One turning vector, and how many ticks it has turned:
The counts run from 0 to 188.
[170 134 136 141 131 152 200 157 156  70 111 138 133 119 125 114 116 125
 161 116 135 137 111 126  89 151 135 137 124 160  83  89 154 183 104 109
 115 161 131] | 16
[137 169 152 155 166 136 181 146 133 115 144 122 161 112 139 154 123  99
 169 105 148 108 126 151  65 124 113 150 122 159  93 101 159 168 109  98
 130 148 122] | 60
[140 165 147 147 144 171 190 169 133  99 136 143 142 133 123 144 136 144
 160 103 129 134 146 126  62 148 118 121 138 143 110 122 145 185 123 119
 115 140  98] | 53
[125 182 160 133 150 156 160 155 118 111 141 117 117 135 141 140 122  99
 172 117 130 124 139 131  81 133 122 142 121 173  71 108 145 193 105  89
 132 124 152] | 128
[166 169 149 141 129 132 170 157 112 109 124 134 133 129 148 139 132 122
 194 123 160 150 111 117  80 116 132 157 127 179  84  88 157 178 126  91
 129 130 155] | 25
[151 191 146 144 130 170 171 159 103  96 141 150 126 133 134 128 142 136
 172 111 144 146 123 118 108 136 130 152 136 167  82 117 164 181 132 108
 139 111 131] | 171
[143 178 139 154 159 150 182 160 151  94 124 144 134 115 123 153 121 123
 162 100 153 134 127 143  56 131 136 122 129 147  94 113 160 181  96 106
 118 148 118] | 120
[155 153 138 141 134 157 176 143 107  91 129 110 148 108 127  84 144 106
 153  89 120 117 125 147 101 163 107 143 139 172  76 105 152 199 118 114
 120 156 101] | 9
[156 151 145 129 137 156 184 145 152  57 121 133 115 123 129 113 116 120
 163 106 132 149 115 127  97 141 142 146 111 170  90  97 141 193 102 106
 126 144 144] | 15
[144 152 152 131 137 146 185 152 122  95 132 119 137 125 139  95 145 111
 173 101 150 146 115 139  93 140 112 176 118 191  98  87 147 169 125 107
 138 142 118] | 81
[160 139 150 141 142 136 187 177 151  96 114 128 163 119 125 120 125 123
 159 116 143 129 106 125  83 149 130 129 130 153  86  81 161 181 107 106
 111 154 119] | 17
[165 159 142 156 123 135 184 148 108 125 124 129 145 114 151 128 140 113
 189 106 162 121 138 130 111 120 129 161 135 180  76 103 162 190 120 104
 150 144 140] | 92
[143 178 173 153 123 136 165 158 122 132 122 129 129 125 127 133 150 131
 184 106 146 127 141 112  99 150 119 128 142 154  80 117 156 213 130 112
 121 128 138] | 158
[170 126 144 151 142 165 190 148 130  91 129 118 155 129 136 123 110  92
 158 119 119 102 131 139 101 161 125 149 124 174  71 101 149 185 105 107
 116 146 131] | 71
[152 146 154 149 122 157 174 158 125  96 126 121 143 129 123 113 140 119
 164 121 145 134 121 130  63 152  89 148 136 182 100 120 141 206 159 128
 120 156 127] | 22
[134 189 132 144 142 160 179 132 111  92 137 158 109 125 133 134 122 120
 156  90 160 136 142 129  71 136 120 148 121 180  88 105 154 170 128 102
 141 158 135] | 57
[158 154 133 125 137 165 168 157 121  78 115 132 138 123 128  97 134 126
 159 115 114 141 115 127  79 166 116 120 131 164  87  98 152 198 129 104
  97 151 127] | 76
[139 161 171 132 128 129 187 166 139 108 120 123 138 124 125 113 168 137
 193  92 138 139 140 115 102 152 127 138 140 161  84  89 145 184 113 103
 132 138 111] | 19
[158 163 157 169 136 160 182 156 149  93 130 139 118 144 130 143 110 103
 158 119 145 110 110 128  96 137 118 157 125 165  92 110 159 188 120 135
 120 129 153] | 162
[153 136 160 147 154 150 176 164 130 108 130  95 171 125 137 127 124  97
 171 120 118 111 122 142  92 150 123 149 125 162  73  93 153 182 104  99
 112 133 119] | 72
[133 177 153 121 154 152 166 161 124  89 138 113 154 133 151 132 126 122
 164 117 148 155 104 127  91 129 119 161 120 164  78  86 149 171 123  92
 113 126 142] | 140
[149 187 131 133 148 146 178 179 113 101 134 140 129 119 145 121 139 145
 174 106 137 157  99 123  90 144 132 127 151 159  93  87 177 165 110  94
 116 129 109] | 110
[156 167 124 146 131 157 191 146 122 105 134 158 108 127 137 126 124 116
 162  99 149 116 148 129  90 132 130 141 123 191  75  95 160 171 111 100
 153 146 136] | 184
[144 164 175 157 125 159 178 168 145 103 129 137 145 138 121 138 128 126
 171 122 155 133 116 120  66 135  97 159 126 162  95 123 134 194 148 118
 121 134 139] | 23
[159 154 134 150 150 151 205 172 135 102 139 127 152 112 148 151 136 125
 193 117 133 137 135 138  98 118 147 140 152 159  87 106 157 166  97  94
 141 127 100] | 176
[163 150 130 125 148 154 188 139 129  57 122 130 142 123 142 118 127 118
 168  95 139 157 129 124  97 137 138 155 116 159  91  90 158 174 111  96
 119 157 124] | 142
[159 184 138 151 128 137 172 168 125  92 116 145 102 125 129 112 135 127
 178  95 139 139 120 127 105 146 135 128 144 157  97 109 178 198 103 114
 125 141 140] | 99
[161 171 117 146 135 169 183 160 121  78 139 146 133 119 141 113 116 110
 150 110 143 138 102 138  82 133 115 160 135 185  98 108 162 166 131 120
 133 133 116] | 173
[156 154 140 146 154 154 169 148 126  83 123 127 125 131 138 123 111 101
 155 105 121 121 109 142  72 163 129 127 121 164  95  93 168 181 101 107
 107 161 133] | 131
[136 171 156 142 151 157 166 157 114 129 142 111 149 123 139 141 122 102
 164 126 134 109 126 144  61 130 107 132 122 169  67 112 150 197 118  92
 128 131 134] | 127
[139 185 146 131 154 159 166 129 105  77 136 110 123 130 140 139 132  96
 171 108 136 138 142 134  89 135 121 160 119 171  95 116 144 201 126  98
 127 135 150] | 2
[164 151 123 154 124 178 188 166 120  92 140 154 119 125 130 122 108 119
 143 128 129 118 107 136  79 143 122 132 121 196  85 112 159 174 129 115
 132 133 124] | 46
[142 184 156 143 142 156 165 186 114 131 136 131 130 117 135 115 148 130
 172 119 125 130 119 128  95 150 119 120 145 172  78 119 164 197 114 108
 136 109 115] | 43
[155 155 140 138 145 164 180 178 116  77 140 124 111 130 144 112 127 107
 172 135 112 127 115 131  77 140 116 150 133 198 110 110 153 191 117 116
 119 125 118] | 106
[156 180 132 129 130 137 175 145 122  73 117 143 120 114 126 119 146 136
 178 101 156 169 137 119  89 137 128 137 137 154 102 109 156 197 133 101
 119 157 142] | 87
